In the rows, zero is written as 128.
Each named move below is a turn or a mirror, shown by a few rows before and after it. Which moves, in which order, take the first row of each later pair to the second? The first pair is answered.
rava:
[135 116 142 125 134 174 102  85 130 126 117 119  98 122 132 124 130 129
 114  98 154 145 127] |-> [121 114 138 113 166 141 133 161 138 120 144 146 134 149 135 114 112 115
 105 135 124 131 114]
[ 91 125 115 137 148 103  88 113 119 154 117 125 103 108 143 121 148 126
 144 143 138 113 117] |-> [ 87 126 116 138 157  96  94 132 128 147 127 132 111 114 139 121 136 123
 140 150 138 111 113]
[101  71 135  81 143 114 145 123 145 120 122 122 122 152 123  96 148  95
 108 165 133  91  97] |-> [101  80 130  92 124 125 125  69 141 119 105 105  97 139 128 100 160 102
 117 134 152  93 105]
[145 109 114 117 179 157 107 137 148  98 108 162 131 183 111 118 162 127
 120  97 147 154 100] |-> [140 114 117 116 164 157 108 119 144 101 107 158 120 175 112 113 171 123
 115  90 162 155 101]
fasa:
[127 198 130 129  47 140 132 177 140 110  95 136 128 125 139 154 113 127
 146 113 159 129 175] |-> [116 190 146 128  28 121 128 134 119 122 105 110 121 101 140 153 112 133
 164 113 161 130 176]
[174 157  71 130 100 150 134 152 149 114 106 158 146 122 140 167 136 145
 124 105 153 139 187] |-> [150 152 100 138  65 120 130  62 117 142 120 115 131  81 139 154 137 141
 147 104 152 136 174]
[131  97 130 140 148 141  97 115 144 123 115 121 114 132 132 106 145 116
  90 143 149 130 120] |-> [128 101 132 143 148 135  95 114 142 122 107 123 115 127 131 104 149 124
  92 140 145 127 121]
[128 133 101 103  78 100 148 187 121 122 147 126 170 126 137 147 105 158
 153 144 140 104 117] |-> [115 120 117 117  62  83 148 152 113 134 151 113 168 111 136 136 105 149
 159 147 141 100 112]
gop:
[113 113 102 123 110 118 124 120 134 100 124  97  97 105 125 143 142 140
 110 134 135 125 112] |-> [140 133 102 129 114 142 128 155 128 119 133 122  81 106 111 137 132 131
 100 123 124 132 134]
[103  77 140 128 188 120 125 174 142 100 155 153  84 147 139 119 107  95
 103 154  70 125 115] |-> [103  79 153 130 175 104 137 153 127 123 169 149  99 141 143 117 105  88
 114 152  58 125 113]
[161 163 150 121 133 143 154  76 105 169 142 133 147 129 106 154 135 122
 167  99 129 141 125] |-> [132 133 134 112 148 150 120  64 138 127 108  96 155 152 131 155 157 124
 153 123 160 131 109]
[151 150 119 131 106 162 122 134 148 129 103 126 114 114 121 147 140 146
 117 104 133 135 133] |-> [127 141 134 129  90 120 140 105 120 151 128 114 125  99 133 137 132 142
 139 101 119 132 126]
Pairs:
(2 to 3 moves a pair)
[167 134 130 130  95 162 118 103  96 152 120 128 100 110 122 141 136 126
 136  95 129 139 150] |-> [151 124 147 129  86 127 134  97  91 168 141 123 105 103 129 127 129 116
 144 111 117 133 137] -> fasa, rava, fasa
[ 86  93 126 134 131 114  90  74 143 135 119  97 106 130 128 117 154 136
 136 131 147 132 102] |-> [128 144 143 142 128 124 137 137 108 184 169 157 104 123  96 117 109 130
 145 107 100 148 126] -> fasa, gop, fasa
[105 181 163 137 102 150  94  73 142 167 125 113  67  91 118 133 123 117
 138 121 125 123 142] |-> [ 78 162 167 125 140  89 128 137 143 165 169 144 110 113 131 117  97  88
 135 160  87 112 122] -> rava, fasa
[117 107 135 114 166 125 118 150 147 104 122 136 128 151 130 122 125 124
 113 143 125 122 108] |-> [138 136 137 129 122 148 124  97 111 145 132 130  97 113 114 128 127 137
 128 101 129 137 126] -> gop, rava
[134 145  98 138  98 119 101  88 143 126 100  92 152 128 159 160 146 156
 143 114 224 131 127] |-> [177 188 107 137  94 142 138 145 113 172 133 156 143 121 132 162 110 142
 148  93 171 143 153] -> fasa, gop
[154 169  89 117 178 138 120 178 145  87 148 150 121 129 139 158 115 163
 122 131 125  97 122] |-> [166 181 119 143 141 147 123 114 105 131 178 133  84  79 119 143 112 160
 138 105 107 105 135] -> fasa, gop, gop
[156 145 137 138 162 104 138 196 163 141 135 157 162 123 118 126 100  97
 110 124 100 111 142] |-> [147 127 127 146 132 136  84  92 173 107  82  78 137 102 128 141 136 124
 117 103 166 123 143] -> gop, gop, rava
[133 156 132 113 156 107 174 151 143 136 150 162 108 150 108 134  91  97
 134 139 107 128 117] |-> [140 136 121 124 133 153 122  83 161 102  94 109  82 130 119 147 125 126
 119 113 163 132 126] -> gop, gop, rava
[150 137 128 135 121 133 135 166 118 154 166 165 108 107 109 127  95 113
 118 137  85 115 144] |-> [112 103 134 139  98 117  91  59 128 124 120  91 107  92 128 129 130 134
 129 138 134 107 122] -> rava, gop
[110 117 128 135 178 172 104 173 172  81  94 152 134 117 137 120 145 153
 126 160 178  98 101] |-> [103 108 155 145 136 161  90  79 148 103  99 107 116  79 136 110 153 149
 148 135 186  96  93] -> rava, fasa
[ 78  67 132 129 129 102  88  58 150 104 110  81 122 126 141 105 140 123
 124 166 150  95  93] |-> [144 137 153 141 105 114 147 110  89 194 180 150 101  91  92 105  93 107
 145 114  68 123 135] -> fasa, gop, fasa
[127 139 142 140 100  94 125 117 112 169 162 131 127  90 121 117 117 117
 139 146  92 114 131] |-> [106 127 140 135  98  87 124 101 112 157 151 113 136  91 135 113 125 120
 139 149 109 112 119] -> gop, gop, gop
[125 144 117 108 161 135 136 152 141  97  78 126 166 154 120 148 135 138
 130 120 164 161 119] |-> [116 134 123 104 155  94 152 134 122 103  95 121 182 151 129 145 128 138
 143 134 150 157 107] -> gop, gop, fasa
[168 173 148 137 124 172 153 151  86 144 149 177 109 122 134 145 122 115
 127 116 127 143 149] |-> [ 96 107 146 125 149  95 145 142 112  97 144 127 161 155 171 127 139  98
 124 181 141 128  98] -> fasa, gop, rava
[116 141 107 124 122  78 164 197 105 143 162 156 162 121 115 120  84 123
 140 158  98 103 127] |-> [ 82  96  91 118 135  99 119 156 156  79 106 103 160 141 135 132 113 133
 111 185 150  94 105] -> fasa, gop
[143 130 149 121 137  72 158 156 118 164 148 151 196 155 131 125 129 123
 131  89 103 159 101] |-> [135 119 124 113 158 101 123 169 158 111 108 133 200 176 136 136 151 141
 104 104 136 154  95] -> rava, gop, rava
[132 127 140 115 185 151 116 172 141  95 111 132 142 166 139 132 113 149
 128 125 137 142 111] |-> [119 122 160 125 132 130 107  74 111 124 115  85 130 129 149 126 123 153
 156  99 149 155  99] -> rava, gop, gop
[142 136 129 125 125 185 145  89 124 116 120 136 108 108 103 141 135 142
 126 101 145 161 151] |-> [139 127 119 114 136 186 138 106 145  97  99 137 119 129 115 144 143 148
 127 110 161 160 140] -> gop, gop, fasa
[123  80 137 121 177 131 110 156 147  86 155 125 118 163 139 132 131 111
 125 172 123 130 112] |-> [111  78 158 129 154  90 124 127 115 117 172 115 125 139 145 113 119 102
 142 163 112 131 104] -> gop, gop
[140 131 126 126 140 110 138 164 144  99 125 136 141 148 144 134 114 122
 123 156 127 124 104] |-> [140 137 152 131 106  93 148 127 118 136 147 130 133 121 134 125 106 114
 141 139 114 131 107] -> gop, fasa
[103 122 100 118 138 132  85 105 123  87 109  77 177 116 138 131 173 159
 164 119 127 130  85] |-> [122 135 103 133 130 169  68  81 115 102 111  86 140 100 128 134 170 167
 151  99 121 133  97] -> gop, fasa, gop
[158 139 136 118 158 138 164 174 117 131 144 181 161 164 136 136 101 118
 149  99 120 147 122] |-> [164 130 134 133 125 181 114  94 128 108 101 132 130 143 141 144 132 139
 136  72 168 150 128] -> rava, gop, gop
[ 98 102 114 120 160  86 111 150 135  98 125 118 138 152 148 118 130 106
 116 160 136 111 109] |-> [111 105 113 122 154 120  87 123 140  96 112 102 107 142 137 120 137 113
 102 144 143 109 122] -> gop, fasa, gop
[114 113 156 124 147 105 106 166 139  93 131 158 124 115 106 118 100 106
 106 169 125 112 124] |-> [140 120 140 132 134 167  87 140 145  80 100 148 103 109 106 129 118 130
  96 137 150 120 142] -> rava, fasa
[165 112 117 159 106 145 104  68 106 188 109 123  82 138 143 106 121 126
 117  81 141 156 151] |-> [163 113  89 147 135 173  91 124 145 135  81 139  99 172 145 119 126 130
  95 103 162 150 144] -> gop, fasa
[141 109 118 149 142 179  87 127 150  76 106 124  90 182 148 140 139 150
  89 126 149 138 133] |-> [110  87 150 164 108 131  98  51 117 113 140  88  82 155 155 120 135 128
 110 136 128 138 114] -> rava, fasa
